Every row has a hidden score from 0 to 20. What is each row's score? 10 is about the middle. The score is a weighted sum of the row's numbers plus the product of two more (or one squared), each taken from its middle value.
[-21   0 -67  -8 -34 -39 -40  -1 -12 -36   0 -48  -1   3 -44 -20 -30   7  17 -16 -16 -21   2  12] -> 5
[-15  -7  -1 -13  22 -24   0  21 -20  -3  -3   1  63 103  56  57  48  71  61  39   0   1  22 -15] -> 2
[-19   0 -59   1  -2 -20 -38  -1 -34 -11 -20  -4  -4 -29 -31 -10   1 -19  -9 -21  -4   5  33 -19] -> 7
[ -2 -10 -29 -10  18 -29  -1  31 -20 -24 -43 -38  -1 -69 -52  -1 -37  -4 -52 -44 -27   1  23  -1] -> 6
[ -3   0  -1  19 -14 -14  19  27   0  56  24  64  75 127  13  57  45   0  62  48   0 -20 -13   9] -> 4
[ 12  10  -9   1  37  23  -1 112  15  33  25   9  -1  32   6 -20   2  19  -4  43  15   1  26  -1] -> 10
[ 27  39  42  58 127  14  37  70  21  61  37  45  81  23  27 -15  -7   1  -7 -24 -10  -4   7  63] -> 9
[-23   3   5   6   4  32  33  -1  27  50  28  71  44  28  88  25   1  43  39  -9   4  11 -10   9] -> 15
[ 17 -24 -24  19 -22  -6 -22   5 -10 -17  13 -26  42 -11  -1 -19 -23  15  -2 -40 -38 -37   3  31] -> 3
[-20 -44 -32 -79  -2 -50  -1 -42 -19 -35  61  11  -7 -12 -25  -1   3   0 -11  15 -21   9 -25  41] -> 14
[ 32  14  15  70  -1  24   8  28   5  24  15  13  20  26  19  66  53  23  18  65  32  30 -22  18] -> 6
[ -7  -4  -1   6  38  64  68  26  36   0  20  29  42  26  23 102  40  27  16  62   8   4 -22  -7] -> 7
[  0  53  40  35  43  68  -1  44  43  66  93  62 101  46  98  28  89  50  21  48  41  22 -26  -5] -> 18
[  0   0 -14 -24 -31   0   0 -16  -4 -33  -5 -34 -41 -26 -12 -33 -30 -22 -33 -11 -22  -5 -28 -25] -> 12
[ 39  53  13  32  43   7  53  10 -29  34  22 -21  -1 -18 -12 -24   1  16 -11 -16  26 -16   2  -2] -> 15
[  0  16   5 -15 -18 -14  -1  19  22 -22  -3  -3  -1   9   4  17   1  24  -5  46   3   1   2  17] -> 10
[  0   0 -35   9 -51 -49 -29  -1 -47 -56   1 -42 -53 -28   7 -56  -3 -55   1 -25 -21   1 -12  -2] -> 4
[ -6  26  15   4  -8  11 -18   5   0   5 -10  34  -1   3   5  -5   4 -25  25   4 -26   7 -27 -23] -> 11
[15 18  7 -5 32 -5 55 -1 14 35  2 14 31 36 18 34 23 42 17 60 48 -2  2 -9] -> 14
[  4  -5 -61 -54 -54 -50 -67 -79 -75 -35 -53 -43 -44 -17   2  26   4  11 -25   3   0  47  35  -7] -> 8
[  0   0 -15  -9  -5   2 -15 -60 -44 -24 -34   1 -50 -12 -12 -23 -25 -34   1   3  -5   7 -23   5] -> 13
[  4   0  10  -2  33   2  21  19  43  61  21  26   5   2  -1  44  22   3  15   0 -21   7  10   4] -> 10
[ 18 -13  -1  -1 -34   2  -9   4  55   4  51   1 -15   2 -34   7   7  -2 -25   3  -5   1   2 -23] -> 11
[ -5  -2   6 -15 -20   9 -17  -1  47   0  -4  -7   7  46  23  24  18  25   1  41  50   1  16  -6] -> 11
[-38 -58 -41 -40 -56 -36 -24  -1   0 -40 -42 -28 -27  19 -13 -36 -24  10 -21  -3  23 -22 -30 -10] -> 12
[-22   0   4  -2   1  42  63   7   0 -30 -23 -43 -62   2 -61  -1   1   1  77 -48 -25  54   5 -22] -> 7
[-24   0 -85 -43  -2 -47 -60 -38 -56  -6 -64 -38 -23 -19   1 -11 -37   1 -27 -14   7 -25 -20  -1] -> 14
[  0   9 -29  -2  19 -13 -41 -28 -29  -6 -34 -15  21  11  -1  29   7   5   1 -22   9 -15 -24 -31] -> 11
[-21  -7   3  44   6  10   2   1  -2   9  25  36  32  47  32  44  32  25  -1  28   3   1  21 -12] -> 6
[ 15   5   1 -12  40  13  22  43  29  42   1  30  49  36  11  -2  31 -22 -18  -6   0  42   6 -12] -> 10
[-16  18  14 -20  20  16  -1  28  35   0  32  12  22  43  -1  38  61  39  51   3  47  40   2 -19] -> 12
[-12   0 -19  32  10  11 -14 -13  22  -9  -4 -12   8 -18 -15 -20 -13  -7 -38 -20   0  23  -7   8] -> 11
[-25 -24 -11 -10 -16 -10  -6 -33 -37 -41   1  -2 -40 -60  -1 -57   1 -53 -42 -41 -51 -58 -24 -16] -> 11
[ 11 -12   9   0   1   5   8  14  15 -11   1  23  19  15   1 -17  15  10 -28  14 -27  19   2  13] -> 12
[  0  -6  10   1  10  21  -8 -10   6 -18   1  -5  65 -25  -1  -5 -27 -19 -25 -13 -24 -11  14 -21] -> 6
[ 50   0 -26  -5 -14 -12  32   1   0   0   8  17  53  10  -1  16  12  17  25   3  33   5  77  -1] -> 4
[-18 -14 -18  -2 -56  16  -4 -51 -39 -37 -41   1  -1 -60  -1 -60 -51 -16 -46 -45 -54  17 -31 -23] -> 16
[-32 -47  -1 -44  -2 -34  -1  -3 -46 -46 -19   1  -1 -48 -34  -1  -5   1 -22  -1 -35   5  18  -7] -> 6
[ 14 -40 -36 -49 -52 -49  -1 -39 -69 -52 -68 -51 -39 -63 -58 -22 -81   1 -56 -43   7 -61 -51 -18] -> 9
[ -4 -13  -1  -1 -11  33  32  41   0  19  52   7  14  23  14  29  52  49  35  67   4  27   2 -12] -> 9
[-12   0  49  -2 107  23  58  27  36  19  30   1  58  26  55  37  54   1  59  42  38   1 -18  13] -> 15
[ -2  21  18  21  15   2  25  31  40  56  26  55  45  38  -1  32  28  29  22   4  -5  61 -19  -1] -> 13
[  2  11  24 -22 -11  -8   5 -12   0   1  29  -2  -2  42  33  -1   6  18   1  60   0   7   8  -1] -> 10
[-37 -37 -24 -32 -61   2 -53 -18 -63 -32 -57 -63 -62 -31  -1 -59 -16  34   1   9  -4   9 -11  -7] -> 13
[ 12 -22   4  63  -4 -22   7  -1  27  -1 -17   2 -12  12  43  63  59  37  64  61  72  12 -11 -16] -> 7
[-10 -16  -1 -36  -9 -28 -49 -22   0 -13 -35 -28 -28   6 -10 -11   1   1  17  -1 -28 -17   6  36] -> 8
[ 10   0  -1 -19  10 -34  -9   2 -37 -34 -35 -54 -43 -47 -53 -11 -41 -62 -36 -28 -44 -39   2  20] -> 2
[-10 -22  17  16  26  61  16  -1  40  -4 -20  12 -28 -13 -15  37 -37   1  46 -14   8 -23   2  -1] -> 7
[  3 -26 -23   3 -26   2  12  26  -3  40   4   3  30   4  -1  -1  11   0  -1  12 -13   1   9 -26] -> 9
[ -2   7 127  19  -2  12  32  15  10   8   8 -22 -19 -18 -18 -13 -16 -13  13  -6   0 -15  12   4] -> 8
[ -6   0 -11  -6 -12  -1  -5   4  -5  20  -9  24  -1  18   6  14   1  89  13  19   0 -19   2  12] -> 14
[ 48  32  -6 -14  21   4 -35 -35 -72 -61   1 -61 -38 -69 -69 -70   1 -48 -60 -59 -42   1   3 -12] -> 8
[  0  14  36 -17 -19  -2  -1  -1  -2  36  42  49  37  32  32  66  59  41  50  25  19   9  19  10] -> 10
[ 16  72  -1  11  20 -15  14  -1  17   0   8  43   8  33  -1  15   1   1  28  17  53 -24   5  31] -> 14
[-10  -3   5  79 -15   2  -9 -12 -11 -11 -48   0 -39   2 -53  -1 -24 -60 -75 -63 -24 -10  13  -9] -> 11
[  0 -34  -8 -24 -53 -17   9 -25 -31  -2 -25 -23 -50 -21 -10  16  -1  11 -17 -29 -17  -9   2   3] -> 8
[ -8  -7  40 -13 -14 -15  -6   8 -16  37  45   1  20  11 -28  -8 -16 -34   9 -15   8 -12 -29 -31] -> 9
[ 20   9  30  16  -2   2  -4   1 -50   0 -13 -20 -21  -7  -8  -9 -14   1 -12  -9  10  -6 -10 -23] -> 7
[ 14 -28 -24 -21 -15   9  -1 -35  -2 -23   4 -47 -64 -17 -55 -54 -49 -40   8 -19 -35   1  27  14] -> 6
[-28 -16  24 -21 -28 -36 -22 -49 -53 -32 -28 -37 -32 -27 -31  -1 -33  -8  -1  -2   5   1 -14 -17] -> 8
[-17 -26 -25   4  -2 -16 -32 -27   0 -23 -16 -41 -12   2 -25  -1   1   1 -32 -43  -4 -58   2  -1] -> 7
[ -1  33 -26  -4 -29  -2   1 -22  31   0 -34  -6   9 -18 -21  27 -19   1  -8   3   0 -67 -34 -25] -> 14
[ 28   0 -21 -39 -11 -13  10  -3  17  -4 -20  -2 -19  -2  31  -1  45 -13   1 -19 -13   6  33  25] -> 9
[  3 -29 -30 -56 -10   2 -34 -15  -7 -20   9 -27  -9   8  35 -24 -13  -8   8   6  38  19   3  -6] -> 10
[  0 -36  14  48  -2  -8 -52 -15   2 -43 -46 -45 -56 -41 -49 -14 -21   9 -14  -1 -14  16  -7  25] -> 6
[-21  -9  69 -12  33   1  48  -5   0 -38 -39 -46 -13 -54  -1 -34 -35 -61  38 -19  13   1 -15 -29] -> 6
[  8   4 -20  26 -21 -30  24  -1  16  47  13  65  23  69  45  25  20 -12  26  24  13  10 -15 -14] -> 9
[ 30 -19 -59 -59 -24 -81 -57 -60 -65 -68 -49 -69  21 -42 -38 -47  -7   1   1  22  15  -3   2  12] -> 10
[  0  39 -11   6 -30 -16 -13  -1  -9  -7 -16 -22 -28   2   6 -21   1  -2  -1   5  17 -13  -3 -25] -> 12
[  0 -15 -36  41 -61 -64 -39 -47   4   0 -28 -29  -1  -4  54   0 -16  21   1   7 127   1   1   5] -> 14
[-12   0   6 -23  10 -25  16 -22 -13 -27 -25 -42 -32   8  14  40  58   6  -8  13  54  14  11 -12] -> 9
[-16   0 -22  12  53  -7  13  18  -8  30  -2  12 -23 -30  -2 -10   4 -18   1  22   0  18 -26  52] -> 14
[-10   2  -2 -11  -2  20  -6  -1   5   0   1   6   1   9 -10  -1  27  -7   9 -11 -22 -26 -22  11] -> 11
[-20 -15 -11  10  -2 -11  27  -1  39   7  45  36  22   5  27  14  10  16  34  -2  30  19  11  -4] -> 10
[-30  -4  10  -7  -2  -1 -10 -14  13 -18 -14 -40 -25 -28  33   6 -12 -20 -21  -8  -1  -5   5 -17] -> 8
[ -7  -9  -5 -30 -12 -11   3 -18 -10 -12   6  40   8 -10  -1  12  -1 -12  14   3  -1   7 -35 -15] -> 12
[ -2  26   1  31  -2   2  65  28   0 -18   3   7 -13 -14  11 -12   0 -14 -15   6 -20 -12   2   0] -> 12
[ 34   4  29  44  83  59  -1  -1  46  38  37  57  37  48  57  81  36  58  29   1 -14  -7   5  57] -> 10
[ -7 -15  -2  -8  -3   2  29   6  -4   0  -9  -4  -2 -16  27  -1 -19   8 -39   3  49  10 -30   4] -> 12
[ 10  -6 -38 -27  -2  12  -1 -24 -13   0 -25   4 -40 -21  -2  -9 -29   1 -40 -49 -49 -19 -25 -14] -> 13
[16 25 29 31 85 32 59 53 67 68 40 63 38 76 59 92 69 55 61 85  0 46 49 67] -> 6
[  9 -21 -15  13 -43 -30 -33 -44 -43 -55 -54 -44 -49  -4  -4 -19 -33 -27 -38 -23 -18 -17  11  -1] -> 4
[-14  11  -9 -13 -26   2   3  -1 -23   0   1 -29 -19  -1 -35 -48 -22 -11  -7 -18  -3 -27  23  -4] -> 11
[  0  -1  44 -20 -24 -32   8  30  10  26   1   1   8 -18  28  -1   6   1  -9 -16   0 -19  43  52] -> 8
[-17   0  24  13   7   2  23  -1  14   2  18 -10  -4 -22  -4  -1 -16  -3  -7 -11  22  17 -22 -27] -> 11
[ 34   0 -13 -16  31 -15  15 -12  -4  -6   2   1  22  11   8  -9  -4 -15  21  -7  26 -24 -33  18] -> 14
[  0  27  -4  -4   7 -10 -16  -1  42  41 -15   8  18   3  10  22  10  17  16   3   0   1   2 -17] -> 13
[  0 -25 -35 -26  72 -17 -16  -1 -23 -15  -3 -14 -44 -15 -54  -1 -57 -68 -56 -42 -53   1   2  -1] -> 2
[  0   0  -1  -6  32 -20 -34   1  -8  38  -5   5  -1 -14   0  -1  -6  11   9   1 -10  -8  12  13] -> 11
[  6  35  -1 -20  24  39  54  17  20   0   1  -8  15  -2  -9  -1 -10   3  -9 -21   5   7 -10  51] -> 12
[ -6  71 -28 -26 -22 -24 -35 -46 -26 -29 -11   1 -20   2   5  -1 -22 -24  -7 -19  -4   1   2 -20] -> 12
[-16   0  28   5  24   3  -1  18  41  30  43   1  22  28  -1  25  56  65 108  63  42   1  40   2] -> 11
[ 22 -10  15  24 -14 -22  -2   4  -4   2   1   5  25   1   9  30  -8  -4  -8   3   7 -18 -16  -6] -> 4
[ -2  16  19  36   2   2   4   5   0  16  12   1  -1 -10  -5 -14   1  -1  31   3  -8   4 -17   2] -> 10
[-54 -67 -86 -74 -80 -47  -1 -61 -48 -57 -76 -58 -46 -51 -38 -53   1   1 -74 -69   0   6   2 -14] -> 16
[ 11  -6  74  -2   3  60  51  35  53  41  40   1  -1   2  29 -19 -17 -17   7 -11   1   3 -12   1] -> 11
[ 9 -8 53 -2 24  2  3 42  0 39 50 26 42 32 31 30  1 31 42 13 50 25 21  3] -> 8
[-12  -4   0   5  50  20  78  -1  40  63  35  19  47  42  34  -1  37  11   1  13  37   0  10  -7] -> 16
[-22   1 -19   1  -2 -60 -73 -60  -9 -33 -11 -17 -22  -4 -39   5   5 -14 -38 -29 -25  -5   2 -18] -> 8
[ 16   1  -3   2 -74 -39  -1 -41 -10 -29   0 -36 -24  12  17 -38 -24 -21 -14   9   0  -8  11   4] -> 8
[  4   4  48  -2  -2  10  -4  -1   0 -39 -20 -23  -1 -20   2 -20   2 -17  -7  -5 -31  -7   3 -32] -> 9
[  2  -2   2   1  -1   5 -42 -39 -42 -27 -10  -7 -27 -50 -34   0 -24 -11   6 -27 -21 -42   8   9] -> 8
[-12   0  -1 -21  -9  57  11  10  42   0  40  36 -18 -24 -14 -13 -22 -28 -10 -11   7   1   0  10] -> 13
[  0   4  -1 -31  18 -18  -6 -23   8   0  28  -6 -24  -5 -11 -44  -6 -30 -19 -29 -26  47 -13   5] -> 13
[ -8  71  49   1  -2 -21  -1 -25 -30  11 -15  -7  -6  -2   2 -33 -22   1 -18  39  42 -16  30  -1] -> 15
[-19 -27 -50  13  -8 -37 -56 -45 -35 -50 -62 -65 -39 -65 -32 -43 -66 -58 -14 -52 -38  53  -2 -15] -> 3
[-20 -12 -11  29  27   5   4  20  51 -28 -37   1 -48 -45  32 -47 -38 -25 -20  51  25 -28  19  -2] -> 14
[  5  52  19   3  58  17 -17  -8  -1  82   2 -25 -23  -5  -1 -23   8 -12  24 -17 -17  15   2 -35] -> 18
[-25 -14 -11  52 -14 -27 -45 -61 -62 -79 -84 -68 -69 -65 -61 -66   1   1 -18   6  12 -26   2   2] -> 10
[-38   9  13 -31 -16  -4 -74 -63 -43 -11 -51 -52 -55 -23 -31  -1 -36 -77 -64 -62 -62 -46   2 -27] -> 9
[ -5  27   9  36  -2  21  30  18   0  30  23  35  22  41  15  25  36  29   1  26  19  21  -4 -22] -> 12
[  0 -13  16  28  30  12  45   6  38  31  77  74  42  60  22 -10   1 -21   1 -13   8   2  -7  23] -> 10
[ 78 -18  -6   0  -4   2  22 -15 -44 -41 -51 -33 -14 -42 -66 -53 -64   1 -25 -46 -18   0 -14  34] -> 6
[ 14  34  20  55  49  15   2  -1  24  48  60  26   5   2  19  26  22  -3 -15   3   8  -6  -2 -26] -> 12
[-11   3  49 -11 -17 -23  24   2  26  20  44   1   6  66  11 -23  -7 -17 -14   3  -6 -14 -28  20] -> 11
[-19   2   3  31 -14  27 -26 -12  14  29  28  17  -1  12  -1  28   1   0  15  -1  11  34  -9  27] -> 11
[-42 -50 -41 -28 -14  13  -1 -43  52  -8 -32   0 -18  -3  26 -22   4 -11  -1 -12  13  -7   0 -26] -> 14
[-13 -31  13 -60 -26 -32 -18  -5 -28 -11 -16 -14 -33 -22  -1  -3  82 -31  14  -6 -30   1   9  31] -> 8
[  0   3  -1  -2  -2  -7 -34 -25 -43  -6 -41  -7 -27 -12  16  -1   4   7 -20 -25  45   6  -7  18] -> 13
[  8 -18  19  14  22   2  53  80  64  43  38  83  49  50  18  22  -9 -27 -10  14  -8 -13 -31 -27] -> 10
[ 31   3  -1  -7  -3 -29  -1   7   0 -15  29  -5   2  18 -16 -13   1 -30  17   3  31  32  23  33] -> 5
[-19   0  25 -17 -16   2  -1 -51 -57 -24  -8 -23   6   2  12   0  -4  14  -7   3  35   1   5  -1] -> 12
[-16 -28  -4  -2  -2 -58 -74 -73 -45 -40 -55   1 -53 -72 -68 -85 -50 -72 -58 -76 -67   1   2  -1] -> 10
[15  6 -1 -2 18 38 -1 -1 21 14 40 21 43 30 75 41  1 85 83 12  4 -8 29 -5] -> 9
[  0   0  -1 -24 -28   2 -17  -9 -17 -14 -24  -9  -1   1 -55 -65   1 -40 -28  12  -9 -18 -21 -10] -> 15
[ 12 -23   9  -7  -5   5  46  34  43  38  28  28  70 -11  13   2 -24  23  -8 -24  -5  46  10  -2] -> 9
